[[148 115]
 [132 109]
 [132 100]
 [142 106]]
|
[[115 148]
 [109 132]
 [100 132]
 [106 142]]

[[136 139 139]
 [127 151 120]
 [137 127 120]
 [138 136 121]
 [140 129 120]
 [120 107 137]
 [123 142 134]
 [112 135 137]
 [121 109 118]
 [117 128 134]]
|
[[139 136 139]
 [120 127 151]
 [120 137 127]
 [121 138 136]
 [120 140 129]
 [137 120 107]
 [134 123 142]
 [137 112 135]
 [118 121 109]
 [134 117 128]]

[[153 148 132]
 [151 140 134]
 [155 141 136]
 [154 139 137]
 [141 130 133]
 [151 147 131]
 [143 133 132]
 [153 145 134]]
|
[[132 153 148]
 [134 151 140]
 [136 155 141]
 [137 154 139]
 [133 141 130]
 [131 151 147]
 [132 143 133]
 [134 153 145]]

[[134 127 120 149 142 139 151 144 142 116 131 107 104]
 [125 144 118 134 121 155 124 123 108 105 155 153 120]
 [107 153 128 147 106 130 136 136 119 146 147 143 150]
 [112 154 127 104 117 115 110 139 105 137 104 127 113]
 [147 132 131 149 126 119 136 121 147 150 124 152 124]]
|
[[104 134 127 120 149 142 139 151 144 142 116 131 107]
 [120 125 144 118 134 121 155 124 123 108 105 155 153]
 [150 107 153 128 147 106 130 136 136 119 146 147 143]
 [113 112 154 127 104 117 115 110 139 105 137 104 127]
 [124 147 132 131 149 126 119 136 121 147 150 124 152]]

[[128 118 131 123 137 125 125 112 126 107 133 124]
 [126 129 139 129 132 128 123 123 130 125 120 121]]
|
[[124 128 118 131 123 137 125 125 112 126 107 133]
 [121 126 129 139 129 132 128 123 123 130 125 120]]

[[133 125 142 122 126 128 131 129 121 136 136 129]
 [129 122 149 126 136 122 143 136 130 144 142 133]
 [134 121 146 126 115 125 137 128 114 140 140 137]
 [140 132 146 108 127 140 105 124 115 123 129 112]
 [135 121 128 124 116 125 137 129 114 141 141 136]
 [133 132 150 116 134 135 115 127 126 124 128 116]
 [128 133 137 122 139 133 118 129 134 122 124 117]]
|
[[129 133 125 142 122 126 128 131 129 121 136 136]
 [133 129 122 149 126 136 122 143 136 130 144 142]
 [137 134 121 146 126 115 125 137 128 114 140 140]
 [112 140 132 146 108 127 140 105 124 115 123 129]
 [136 135 121 128 124 116 125 137 129 114 141 141]
 [116 133 132 150 116 134 135 115 127 126 124 128]
 [117 128 133 137 122 139 133 118 129 134 122 124]]

[[121 122 126 129 124 122 124 123 128 123]
 [124 123 125 126 124 125 124 126 130 121]
 [124 130 127 138 142 129 137 122 123 124]
 [129 117 140 141 143 135 132 125 132 129]
 [141 114 143 128 131 140 124 136 142 132]
 [127 130 129 131 129 125 130 125 125 133]
 [119 151 115 123 122 116 135 130 116 133]
 [133 128 129 119 119 130 123 137 134 130]
 [130 123 133 129 130 132 128 131 134 127]]
|
[[123 121 122 126 129 124 122 124 123 128]
 [121 124 123 125 126 124 125 124 126 130]
 [124 124 130 127 138 142 129 137 122 123]
 [129 129 117 140 141 143 135 132 125 132]
 [132 141 114 143 128 131 140 124 136 142]
 [133 127 130 129 131 129 125 130 125 125]
 [133 119 151 115 123 122 116 135 130 116]
 [130 133 128 129 119 119 130 123 137 134]
 [127 130 123 133 129 130 132 128 131 134]]

[[125 129 117 116 105 141 118 124 121 108 141 125 147 152]
 [134 156 102 144 114 103 123 112 147 127 120 105 115 144]
 [139 134 115 133 148 111 124 132 133 145 120 123 113 123]
 [130 146 105 130 103 121 119 115 136 113 131 111 133 154]
 [126 122 148 138 148 121 141 133 132 145 117 136 113 101]
 [137 149 112 147 135  98 129 120 146 143 114 112 104 125]]
|
[[152 125 129 117 116 105 141 118 124 121 108 141 125 147]
 [144 134 156 102 144 114 103 123 112 147 127 120 105 115]
 [123 139 134 115 133 148 111 124 132 133 145 120 123 113]
 [154 130 146 105 130 103 121 119 115 136 113 131 111 133]
 [101 126 122 148 138 148 121 141 133 132 145 117 136 113]
 [125 137 149 112 147 135  98 129 120 146 143 114 112 104]]
